Families of rows that turns and mirrors carry onto each other, the same ones carrying the whole set onto itself: the rest of each named row's family, in list order:
5 families of 6 rows:
resar: [-10   4   9  -4  41  -2  -8  -8  16 -30   0  16 -14  -2  14 -15  -5 -24
  -7 -12   0  -7 -13]
Rif: [ 14   6 -10 -10  15  33  -5 -13  -5   7   5 -15  -6  16 -36  -3  -9  16
  23   0 -14   4  49]
foz: [ -5   3   8 -19  29  -8  -2 -14  20 -46 -11   4 -24   3   9  -6  -4 -18
  -5  -5  10 -10  -6]
Tepuf: [-10   4 -13   3  -8 -16  -1  44   9  32   3 -12  -8 -24  13   8 -23  -1
   2 -13   9  24  15]
sodon: [ -5 -13  -5  -3  -9 -22   1  22  -4  47   0 -19  -4 -19   6  13  13   1
  -1   6   2  -5   1]
nezip: [ 36   7  -3  10 -10  11  12 -12  16   2  -3  -6  26  25 -20 -10 -15  17
  18  -5 -11   7  41]
vimaf: [-18   2 -20  -7 -25 -21   3  27   1  40  -3 -15  -3 -11  14  13 -14  -8
   3   0   5  17  11]
zor: [ -5 -19 -13  -9 -10 -17   1  33 -11  33   2 -18 -14 -13   0   2  19   4
  -7  -1  10  -6  -4]
zalo: [-17   2   6   2  25  -9  -8 -10   7 -36   8  32  10  -1  15 -15  -7 -16
 -12 -11   8   5  -6]
ded: [-11   4  16 -12  36  -4   5 -16  16 -42 -10  12 -14 -11  -2   3  -4 -11
 -12  -3  -7   6 -13]
veguk: [ -5  -9   5   5 -12 -25   3  27  -1  42  -3 -18 -26 -17   1   8  14  -7
  -1  -8   5   3   3]
Suzo: [ 28  17  -8   5  -8  11  17  -5  11  -7  -3  -7  13  20 -30 -10   3  20
  24 -11  -5   5  51]
zol: [ 35  14 -11  -2  -9   6  10 -20  11  -8  -2 -10  14  25 -28  -7  -6  28
  20   0   3   9  42]
pubap: [-16   8 -12  -7 -11 -22  -3  35   8  41  -6 -13  -5 -10  14  23 -14  -1
   9 -10  15  13  13]
Zuzut: [-25   6  10   2  30  -6  -8 -17   2 -37  18  23   6  -5   8  -9   0  -8
  -2  -8  15  14  -9]
lizad: [ 31   6 -10  -8   6  25  -3 -26  -4   1  -1 -16 -12  18 -32 -20 -11  23
  17  -1 -16  13  31]
suf: [ -6  -1  -5  -1  -8 -25  -7  37 -12  35  -2 -10  -3 -12   9  20 -20   0
  -6  -5  23  15  16]
Togeb: [ 11   2  -5 -16   7  32  -7 -20  -4  14  -6 -10 -11  33 -31  -5 -10  14
  30  -4 -16   5  30]
kefi: [-27   8  11   6  26  -7   2 -18  10 -43  17   3   9   5   6  -5 -13  -9
 -12  -9  17   7  -7]
nak: [-15   7   2  -7 -14 -26  -6  36   2  34 -13 -12 -12 -21   6  13 -12  -4
   5  -8  17  25  18]
Moro: [ -6   3  15  -8  43  -7  -2  -8  26 -44  -1  -3  -8   6   4   5  -7 -20
  -7  -2  -1  -1 -10]
muve: [ 32  13 -14  -1 -10  12   2 -18  10  -9   1 -10   2  27 -26 -18 -16  26
  14 -12  -5  19  40]
diz: [ 16  11  -5  -9  11  25  -4 -29   5   9   3 -16 -15  16 -33  -8 -14  24
  27   1 -13  11  40]
mak: [ 13  12   3  -7   1  27   2 -16   4   9  -3  -6 -10  19 -33 -10  -6  29
  18   0 -21  -9  47]
zin: [-32   4  22   2  27 -11   3 -16   4 -40   9  17  11   3   6  -8  -4  -2
  -2  -2   1  15  -6]
taze: [ -6  -7 -12 -12 -15 -19   8  24  -2  45  -7 -27 -11 -13  13   6  -1  -1
  -5   6   0  -7   5]
volo: [ 29  21 -16   8  -8  20   4  -9   6  -4   1  -8  15  25 -34  -2 -12   7
  26   4   0   8  44]
zibot: [-24   1  13   8  19  -9  -2 -27   4 -38  14  16   8 -14  12 -17 -16 -11
  -4   2   8  15   3]
bog: [  0   7  14  -7  43  -7  -4  -7  26 -39   0  11 -13  -7  11  -3  -2 -12
 -10 -12   5  -7  -8]
gir: [ -5 -17   3  -3  -9 -26  -7  23  -5  38   2 -29 -10 -17   0   7  11  -5
 -10   4  17  -4   8]

The rest of the family of vimaf: resar, zalo, lizad, muve, taze
The rest of the family of Rif: Suzo, nak, Moro, zin, gir
The rest of the family of Togeb: foz, Tepuf, nezip, zor, zibot
The rest of the family of suf: ded, veguk, kefi, mak, volo

Families of rows that turns and mirrors carry onto each other, the same ones carrying the whole set onto itself: the rest of each named row's family, in list order:
4 families of 8 rows:
muge: [-12  28   3  -9  -5 -11  15  -4  17  38  19]
Noben: [-20   3 -25   9 -12 -12 -12 -15  19   1   6]
bul: [ -7  13 -16  29  15 -31 -24 -11   8 -15  12]
dunan: [ 17   5  34 -28   6  -7   2   5  -6  23  28]
Bonen: [-17   8 -31   5 -16 -12  -2 -15  15   6  12]
bor: [-20  -5 -23   7  -8   3  -5 -20  12 -11  10]
zet: [  7   7  25 -27  -2   9   9  -3 -10  26  30]
Gete: [ 14  27  17   3  22 -28   6   6  11  36  18]
gobit: [-12 -16  -7 -13 -15   4 -20 -14  -1 -18  17]
Bazu: [ -2   8  28 -34  -7   6   6  -3  -8  15  31]
pem: [ 10  36  15  13  31 -24   5   0  -2  28  24]
lud: [-10  22 -24  28  20 -27 -22  -9   3  -9  19]
pefa: [ -6 -12  -8 -20 -18   4 -12 -14  -9 -17  24]
Nedi: [ 14  20  37 -11  26 -18  -7   3 -20  -2  38]
zunus: [-22   8 -31   5 -12  -4 -10 -14  15   7  14]
vema: [ 19  18  35  -8  27 -10  -3   0 -23  11  35]
Gano: [-14   8 -23  28  14 -14 -11 -18  11 -16  11]
Dod: [-12 -11  -9 -20 -12  11 -20 -13  -9 -15  26]
bidag: [  5  39  16  18  21 -35   1  -1  -1  25  22]
giva: [-10 -14  -8  -3   1   8 -14 -19  -6 -29  19]
gofut: [  7   3   2   2  15 -18 -26 -10 -23 -33  30]
nekan: [ 24  18  33  -7  28 -23  -3   8  -8  18  27]
maza: [ -3   1  -6  17  21 -10 -19 -18  -8 -34  20]
kuvok: [  2   7  31 -28 -12   2   4  -4 -14  19  29]
tenek: [ -8  24   7  -4 -13 -12  14  -6  10  41  17]
pib: [ 16  20  39  -5  20 -20  -8  -2 -25   4  34]
nodiz: [  1   5   0   4  20 -12 -32  -9 -21 -31  31]
bon: [  1  -5   3   6  13 -15 -32 -10 -14 -34  22]
koze: [  3  41  13  15  28 -34   2   0   4  20  24]
Zut: [ -3  23 -22  28  17 -35 -16 -10   3 -11  17]
Femi: [  7  13  16 -18   0 -10  11   3  11  41  18]
ruk: [-3 24  7 -5  1 -7 17 -4 10 45 19]

The rest of the family of bul: Noben, zet, gobit, pem, vema, bon, ruk
The rest of the family of Gete: dunan, bor, Gano, giva, nekan, maza, Femi
The rest of the family of lud: zunus, Dod, bidag, kuvok, tenek, pib, nodiz

Families of rows that turns and mirrors carry onto each other, the same ones carrying the whole set onto itself: the rest of each named row's family, in list order:
4 families of 8 rows:
Vivi: [-27 -22  11  -5 -26   0  50  33]
Bevu: [  8 -13  -3 -13 -26 -12   2 -10]
bipe: [-26 -26 -18   1 -42   7  28 -18]
Gak: [-29  -2 -38 -17  -3  -7  16  -4]
badam: [-30   2 -14  20 -24  21  15  11]
mitif: [-16 -29 -13  -2 -44   9  27 -17]
tosur: [-19 -24 -25  -6 -40   9  35 -11]
vub: [-28  -7 -36 -14  -3  -4   3  -7]
Posiz: [-42 -24   3  -7 -21   3  53  25]
ditu: [-34 -25  12   1 -32  -2  49  28]
meka: [-23 -15   3 -27   7 -25  24  27]
tedi: [-50 -41   3 -23  -7 -14  12  -4]
gadot: [ 11  -6   0  -5 -32  -7   6   2]
tuze: [  5  -6  -2  -7 -23 -16  -2  -8]
Vizek: [-20 -19   2 -33  -4 -32  25  22]
faz: [-31 -25  33   9 -19  -4   6  17]
siso: [-41 -23   8   1 -19   3  49  31]
Zudu: [-18 -20   0 -34  -4 -24  33  25]
dul: [-59 -41   2 -10 -11  -4  12   2]
kanug: [ 12  -4  -7  -9 -25 -11   6   2]
Zav: [-50 -46   2 -19 -12 -12  20  -1]
podez: [-31 -17  27   7 -11 -13  -1  24]
bonop: [-20 -27 -25 -15 -39   4  31 -15]
vezol: [-16  -9   9 -26   2 -24  25  29]
fiv: [-22   2 -11  23 -24  17   9   9]
dulaz: [-18  10  -9  21 -23  12  20  15]
vid: [-33 -23  26   3  -9 -10  -6  19]
Tebim: [-60 -38  -4 -15 -11 -10  19   3]
kopid: [-20  11 -12  17 -14  15  15  17]
rina: [-26   0 -31 -16   0  -5   0   0]
sonof: [-32   0 -37 -12  -1   2  15   1]
Fadal: [-24 -27  33   5 -15 -11   5  19]

The rest of the family of dul: Vivi, Bevu, mitif, Zudu, vid, kopid, sonof
The rest of the family of vezol: badam, Posiz, tedi, gadot, faz, bonop, rina

Families of rows that turns and mirrors carry onto each other, the same ones carrying the whole set onto itself: the rest of each named row's family, in list order:
4 families of 8 rows:
lefim: [-13 -28  -9  -6  -6 -30 -13 -60]
moni: [ 25 -36   4 -21 -13  28  10 -30]
matog: [-26 -23  -2 -17 -10 -30  -5 -39]
museb: [  5 -46 -18   1 -20  28 -15 -34]
kom: [ 27 -41  20  -8 -14  12   6 -21]
zakav: [ 25 -41  19  -7  14  23   6 -45]
bilir: [  6 -50  12   6   1  28 -15 -55]
kan: [  5 -46   5  -9 -31  30   3 -32]
fev: [-18 -39  -8 -10   1 -25  28 -28]
ritib: [-23 -30   8  -7 -16 -31  12 -43]
nugef: [-28 -31   3 -24   5 -22   6 -20]
fuf: [-22 -12  14 -24   5 -16  12 -34]
lupo: [-30 -24  -3 -15   3 -24  -7 -53]
vuke: [  5 -53  -1  -1 -17  32  -1 -57]
kelot: [ 16 -47  22  -7  -8  31   5 -31]
baz: [ -2 -41  -8  -5   8  42   1 -46]
tadeg: [ 22 -43  13  -9   0  33  -9 -38]
bunal: [-16 -41 -14 -13  15 -29  -9 -51]
likik: [-23 -27 -25 -15  14  -8 -18 -37]
tigon: [-20 -20   0 -21  13 -26   5 -53]
topa: [-12 -10  -3 -23  16 -15 -13 -51]
konem: [ 24 -53   7   1  -9  25 -12 -45]
pag: [-15 -19   1 -24   1 -33   7 -38]
fad: [-29 -25  -7 -20  23  -4  14 -32]
dis: [-32 -47  -3  -8  -2 -29   3 -38]
Gogu: [ 18 -57  16   3 -17  22   2 -38]
goda: [-12 -25  -8 -28  22 -22  -6 -32]
makur: [ 22 -48 -10  -3 -24  12  14 -24]
Sulis: [-12 -40 -26  -4  -8 -29  -4 -34]
napab: [ 24 -43  -3 -13   1  30   6 -55]
mubo: [  8 -50  15   5 -26  18 -15 -31]
sez: [ 15 -43   0  -8   4  26  30 -36]

The rest of the family of topa: lefim, kom, zakav, bilir, ritib, fuf, mubo
The rest of the family of dis: moni, kan, nugef, vuke, bunal, goda, napab
The rest of the family of Sulis: museb, fev, baz, likik, fad, makur, sez

Families of rows that turns and mirrors carry onto each other, the same ones carrying the whole set onto itself: the rest of each named row's family, in list order:
5 families of 6 rows:
fegut: [ -6   3  -9 -13  -1 -26 -16  -2 -10 -21  -9  -6]
fini: [ 15   0  11 -13 -22  34  -5 -13  11  35  -8 -13]
zozun: [ 11   0  17  -3 -17  35  -7 -16  11  37   0 -15]
Tid: [  8   4  -5   7  12 -45   1  -6  -5 -13   3   4]
rar: [  1  11 -16  -6  14 -24  11   2  11 -25   9  -6]
patug: [ 29  -5  28   4  -5  22   7 -12   4  42  14   2]
nizun: [  3   4 -19  10  13 -32  14  -2   4 -18   3 -15]
zal: [ 16   9 -15   3  11 -30   8   5   0 -25   9 -10]
tup: [ 36   1  21  -3 -10  16   4 -18   5  48  -2   2]
tuko: [ 23   2  26   2   0  15  11 -14  17  50   2   2]
semo: [  8   5  -9   6  12 -44  -7 -10 -11  -7  -1   2]
Dol: [  7   6  16 -12 -12  35 -10 -15   7  35  -7 -11]
tad: [ 17  10  14  -5  -2  33   6 -12  17  36  21 -17]
Nuf: [  3   6 -15  -3  12 -24  16   7   3 -25   6 -15]
rok: [ -5  -4 -18  -1  -3 -26 -12   3  -9 -22  -2 -10]
vur: [ 13   2   0   9   6 -39  -2  -8  -9 -19 -11   4]
lobuf: [ 13   4  -2   0  14 -40   3  -6  -3 -15   1  15]
butam: [ 26   8  10  -5   2  34  18  -1  14  35  16 -14]
nup: [ -9   2  -8 -10  -1 -25 -12  -4   0 -25  -9   3]
papes: [ 13   5   0   2  16 -44   6  -9  -9  -9  -7   5]
vimov: [ 29  -1  27   4  -2  20   9 -15   1  44  -4   8]
vipu: [ 14   1  15  -6  -7  34  12   2  22  36  11 -14]
vanol: [ -1   5 -16   3  12 -29   8   1   6 -24   8 -13]
Ratez: [ -8  -1  -9  -2   0 -30 -14  -3  -6 -22  -3  -3]
dugod: [ 29   8   6  -5  -7  28  20  -9  20  37   8 -18]
Gofi: [ 29  -2  25   4  -8  20   1 -16   5  47   4   0]
Labo: [ 25   6  13   2  -4  30  12 -11  18  40  16 -18]
Meros: [ -2  11 -13  -5   2 -24 -13  -6  -2 -26  -7 -14]
betek: [ 11   2  21 -12 -13  27 -13  -9  10  44   0  -4]
kipa: [  6  -2  25  -1 -15  32  -5 -22  10  35  -1  -8]

The rest of the family of zozun: Tid, vanol, Ratez, Gofi, Labo
The rest of the family of betek: zal, tuko, vur, vipu, Meros
The rest of the family of Dol: fegut, Nuf, butam, papes, vimov
The rest of the family of lobuf: fini, rar, tup, nup, dugod

